A: rows in several groups, each row roughly a mix of its group's directions (one row in no group)
A (96 x 10)
[[  6  11 -17  19 -18   4  13  -5 -11  -1]
 [  0  13   2   3   5  19   8 -27   1  -9]
 [  5  28   1 -19  10  13  -4  -1  -3   5]
 [ 14   0  10 -10   7 -23  -4   3   0 -21]
 [  8  26   9  14  14   3   1  -6   8  12]
 [  8  -8   3 -13  -6 -17   8   9  -5 -26]
 [ 11  14   9   8   8   3  -8   3 -11  27]
 [-15  -7 -21  15  15  -8   7  -3  13  -2]
 [ -1 -14 -20   9  16 -13  16   0   8  -2]
 [  8 -22  13  -8 -15  -1   9  -4  19  -3]
 [ -5  -2  15 -16  16   1   5 -10  14 -20]
 [  4  -9 -19   2  -5 -12  15   9 -21  -8]
 [-13  -3   0  -9  -2 -10   9   3 -14 -29]
 [  4  -6   3   6   9 -19  15 -17  14  15]
 [ -5 -14 -10   5  -3   4  -3   8  -5  32]
 [ -1 -17 -11  -4  -8 -18  23   5  -7   5]
 [ -5 -14  18  18 -15   3  18  -3  -5   5]
 [-13   1 -18   9   8   0   3 -24 -14  -8]
 [ -5   7   6  19 -14  -8  -2 -25   3   8]
 [  3 -12 -13  -4  -3   4 -20  -8   9  24]
 [ -6 -14  -6  22   6   3 -10  -8  14  17]
 [-20   8  -5   1  11  15 -17  -1 -13 -14]
 [ -6   2  -5  -9   3  15 -11  -2 -25  18]
 [ 16 -10  11 -10 -15  -7   7  19  10   9]
 [ -8   5 -12   7  13   4   0 -23 -19  -9]
 [-12  16 -26  -2   8  12   7  -4  -7  -6]
 [ 18   1  -7  22 -15  -1  -2   6   8 -17]
 [  8  14 -17  21  -2  -2  16 -11   6  -8]
 [ -6 -12  14  26  -7  -1  19  -1  -1   0]
 [ -2   6   6  22   0  12 -12  16 -12 -14]
 [-17  -2  15   9  -6   4  19  -2 -16 -12]
 [  9  11   8  14 -20  -2  -8   8  19  -9]
 [ 26  -4  23   7 -10  -9   1   0   2   3]
 [-18  -7   2   4  -7   1  15  -1 -10 -26]
 [-10  -2  -5   3   6  21 -25  -8   3  12]
 [  4   8  -2  -2  15   1 -28   3  -7  16]
 [ 22   9   4  -3   4 -22  -5 -10 -15  -7]
 [ 10 -10   5  -4  -2 -13 -13  23   6 -18]
 [  0   3 -15  -1   4  11 -12   9 -29   3]
 [  3 -17  -9   6  -1   9  14 -16  -4  22]
 [  9  -7   4  17 -21 -13   6 -19  -1  -3]
 [-16   2   3  -4  -7  23 -12  19   8  -9]
 [  6  18  -2  -6 -14  13   3 -15 -21  -3]
 [-11  -5 -11  -7 -33  -1   7  -1   5   3]
 [-13  14   9  -2  -6  16 -21  12   9  -8]
 [  4  11  15  10   9   5  -4  -2 -12  27]
 [ 14  10   4 -13  14  -6 -23  12   5  -7]
 [  9  -4   3 -16  -6  -6   2 -10  -1  30]
 [ 11 -26  13  -9 -11   3  -6   6  15  -2]
 [ 12  17   4  -7   4 -11   0  18 -12 -18]
 [ -2 -23  12 -13 -11 -15  12  -9   4   0]
 [ -3 -13   7 -13 -25  17  11  -2   2  -7]
 [  0  24  -2   6   7 -22  11 -11  -5  -1]
 [  3   1 -10  11  11  -4  10 -26 -17  -2]
 [  9  -9   1 -11  -3 -11  22 -19 -11  -8]
 [  6 -12 -13  23 -16  -3  11   2  -1  13]
 [ -7  14   1   6 -23 -12  21  -2  10  -3]
 [  3 -25 -18   0  -3   6  13   5 -17   1]
 [  6 -14 -13  -6   2  -5   2  17 -18 -19]
 [-10 -14  12   1  16 -12  -3 -14   9  18]
 [ -4 -16   7   9  14 -12  -6  13  22   4]
 [-10  -9 -15   8  -2 -13  10 -12 -14  20]
 [ 21  12  -7  -3   3 -17  -2  10 -11  17]
 [  6  23   3   7  22  12  -5  -9 -11  -4]
 [ -1 -20 -11   7  -5  -2   7 -12  25   8]
 [  6  -8   7 -15 -26  -4   7  -6 -13  12]
 [  1   1   5  -2   9  15 -24   3  19 -11]
 [ 10  21   1  -7  -9  17   0  -6 -20  -9]
 [  0   3  20 -23  -1 -17   3 -13  -2   9]
 [  5   6  -7  10 -15   0  21  11  -4 -20]
 [-17   4 -18  11  -4  -8  10  -9  17  13]
 [-13   5   4 -22 -20 -10   6 -13  -7  -4]
 [  7  18  -4  -1 -21   7   9 -18 -14   2]
 [  4  17   8  -7  -4 -14  -3   7  -2 -27]
 [ 11  10  12  13  10  -8   3   6  21  16]
 [-18   6   2   5  15  10  -6  11  22  -9]
 [ 14 -13   3  18  -5 -20  12   5   6  11]
 [  4  30   7   4  -4  14  -6   9  11   3]
 [ -6   6  13  10 -12 -10  -3  -5  20  22]
 [ 11   3   9  -3   5   2   2   7  28 -20]
 [ -3  -5   5  -3 -20  27   8  -9   6  -7]
 [ 27   0   9  13 -13  -2   6   0  -2 -16]
 [  9  16   0   4   5 -16  12 -14  -1 -22]
 [ 11  -1   9  -2  -7  22  -1 -26  -1   7]
 [ -8 -22   6   3 -17  -3  14  -2   4 -19]
 [  6  -6  13 -10   0 -11  -2   9  14 -27]
 [  6 -11   3  -3  16 -23 -19   5  12  -3]
 [ -5   0  18 -11 -15   5 -16  18  11   4]
 [  7   5 -16  23  -7  -6  15  -8   8 -11]
 [ -1 -25   3   4 -13 -18   2   5  15   5]
 [ 11   4 -21   6 -17   0  22   3   8  -4]
 [ 20   1   2   2  -3 -24  17   6   1  12]
 [  9  26   6 -11   9  16   0   7  -7  10]
 [-17  13  14  -3   8   6 -18   4  12  16]
 [-19 -20   6  -1   3  11 -12 -12  15  -8]
 [ 19  16  12   8   2  -2   7  19   5 -14]]

one row of each group, then the others: which group is each in?
[  8   6  12  -5  -3 -25 -12   2   1  20] => P
[  6  -3  11 -19  11   5  -5  26   4   7] => W
[ -9   2  16  24   0   4  16   5 -10 -13] => S

[  4 -16   9 -12  25   0 -10  10 -11  -4] => W
[-21   4   7  -7 -15  -2  -7  -8   6  22] => W
[ 14 -16   6 -14  -8 -13  11 -15 -10   9] => P
[ -7  13   3   2  10   7 -14  12 -16 -22] => S
[  7   1  14 -14 -17  12 -11   3 -18 -12] => W
[-12 -13  -8   4   1   1  -7 -16  -7  27] => S
[ -1 -16  18 -13  -6 -11   6 -11  -3  19] => S
[-13 -16 -10  -7   5 -11   0  -6  16 -21] => S
[  5 -15 -21  17  -2 -18   2   1  11   7] => S
